In the rows, 128 means zero.
One turn sends every row of this set to another row. A few are shown first. Where does it send the rows asked after them?
Kemam: [134 139 124  73 131 133 119 103 121 146 127  79 100 120 127 124 150 149
 138 152 150 137 116 175 127 106 113 127]
Fono: [125 121 134 105 116 150 136 143 122 127 104 128 124 129 143 104 113 162
 125 128 148 128  89 139 142 115 119  91]
Subov: [139 119 108 129 132 162 104 136 130 144  98 126 130 154 112 126 131 139
  93 107 105 125 121 160 140 109 112 111]
vapur: [ 88 135 119 117 133 165 131 114 158 157  88 139 115 123 136 132 159 157
  97 158  99 145  95 154 121 116 110  83]
zedu: [ 96 121 139 113 136 128 101 138 134 179 112 129 143 140 127 124 147 129
 129 144 125 110 144 159 121 123 149 136]
Zik: [146 146 121 108 127 139 107 128 140 143 111 149 106 117 123 122 125 124
 108 142  78 140 119 157 163 130 131 127]
Tema: [ 78 136 138 117 128 164 135 132 169 142  94 109 138 106 120 145 151 144
 129 162 119 174  98 154 140 119 135  95]
vekif: [123 127 136  85 128 134  94 100 143 135 130 119 131 127 143 110 109 162
 136 142 128 119  73 145 146 110 129 113]
fera: [ 56 122 122 102 142 180 119 134 171 150 114  96 152 115 119 147 131 144
 127 145 133 154 114 160 138 119 127 121]
penud: [131 148 133  83 122 137 112 108 123 134 116 103  85 110 129 125 146 148
 127 153 161 150 101 164 122 102 123 115]
Vop: [ 88 134 151 107 160 187 129 134 140 148 124 120 120 120 103 160 110 127
 117 131 105 130 116 160 147 151 121 127]
gemi: [114 139 113 103 125 150 111 124 123 141 114 108  83 108 133 131 140 158
 137 143 173 144  95 161 122 104 114 131]
Toli: [ 94 143 130 115 142 141 140 135 161 161 128  98 152 112 139 127 160 146
 126 186 117 152  96 151 136 114 136  92]
zodaz: [ 61 125 127 107 144 171 122 141 169 153 107 143 117 113 131 141 133 125
 130 152 110 126 116 148 117 124 101 123]
Lizo: [141 138 114 104 173 159 118 134 133 153  98  98 136 163 113 131 125 153
 127 139 138 148 104 132 143 112  86 101]
venif: [131 137 136  99 134 161 117 144 136 160  95  78 111  96 136 118 133 118
 133 131  91 132 127 162 129 106 121 149]
siz: [130 134  89 100 141 152  96 129 159 163 126 152 117 135 119 110 126 151
 139 125  95 131  98 164 157 117 126 119]
rofa: [106 139 142  99 106 132 119 133 126 176 107 142 142 146 115 129 128 143
 144 138 109 154 118 147 113 124 158 117]
gona: [ 67 141 129 102 149 143 114 132 143 150 121  64  87 130 124 124 125 124
 117 152  87 139 127 155 131 134 117 127]
sike: [105 118 124 115 123 163 109 121 128 179  82 131 131 155 117 134 150 157
 115 123 126 136 129 155 133 126 158 119]
Delo: [104 140 130 112 156 166 137 124 140 161 137  81 154 123 130 139 146 155
  92 168 126 146 104 155 156 129 149 102]
pali: [129 127 104 115 134 128 102 142 139 153 122 129 134 131 136 113 132 120
 102 141  91 111 139 160 134 109 105 136]
sig: [121 121 113 113 128 167 144 169 125 154  89  99 117 112 146 101 133 145
 127 120 129 125 123 157 131 107 108 118]
Muni: [131 140 125 107 170 130 113 138 140 144  88  94 135 139 126 119 139 130
 111 157 129 140 132 148 132 102  74 106]
gon: [ 76 134 133 121 137 144 135 149 135 137 114  93  92 158 122 114 129 145
 127 148 122 142  94 131 122 128 116  75]
Lisu: [117 151 146 102 141 137 142 116 134 161 135 116 142 136 126 129 142 145
 104 167  84 140  93 155 112 118 117  78]
fato: [ 95 136 111 111 132 127 105 126 131 191 117 136 139 129 124 116 137 172
 134 135 112 138 114 182 139 129 157 126]
Baz: [133 138 137  89 139 155  83  92 146 151 109  87 113 106 132 125 125 144
 127 135  93 130  92 163 152 112 138 144]
nira: [121 158 123 102 167 131 100 129 146 137  82 111 110 103 127 122 127 131
  97 159 117 162 129 160 151 115  90 121]
suta: [138 131 126 105 125 147 105 147 145 143 123 147 134 155 105 122 113 123
 143 117 102 134 103 144 125 107 118 105]
nefot: [105 137 127 101 174 164 130 119 132 175 156  98 145 137 115 137 125 156
 109 140  96 117 102 177 140 136 118 109]
rudip: [ 77 141 122  99 149 141 114 119 144 149 141  94  93 158 127 110 123 160
 127 157 117 135  80 136 138 132 131  85]
Gidi: [110 163 102  86 171 144  91 129 154 154 111 125 110 107 128 123 102 147
 125 155 122 166 105 150 154 120  99 135]
kavum: [120 135 124 104 123 148 126 134 112 140 120  93  94 114 125 144 130 144
 154 143 161 141 107 155 123 114 105 147]
Gigaz: [ 66 129 120 127 145 155 130 151 137 146  97  71  86 142 122 120 137 140
 114 139 108 140 121 152 127 129 107 102]
Tuzel: [ 84 135 149  96 146 172 130 135 145 146 139  85 160 123 117 153 118 128
 108 155 130 148 120 147 139 129 142 121]
did: [114 141 155 124 130 128 109 128 118 164 101 135 126 122 112 133 138 142
 113 139 111 138 129 172 150 143 167 125]
fug: [ 81 150 134  92 151 146 106 106 142 146 133  78  83 140 120 125 118 144
 112 156  92 145  98 147 150 142 139 111]
meri: [135 133 125  92 129 151 131 113 108 144 116  74  96 122 118 142 141 152
 142 139 149 142 116 171 140 120 109 142]
beg: [131 158 118  86 166 157 109 135 140 152 118 121 124 143 113 135  95 147
 144 146 130 166  90 124 147 122 102 119]

Toli moves to Delo
Lizo moves to beg
vekif moves to Baz
Now these:
kavum moves to gemi
fato moves to did
vapur moves to Lisu
Gigaz moves to gon
Subov moves to suta

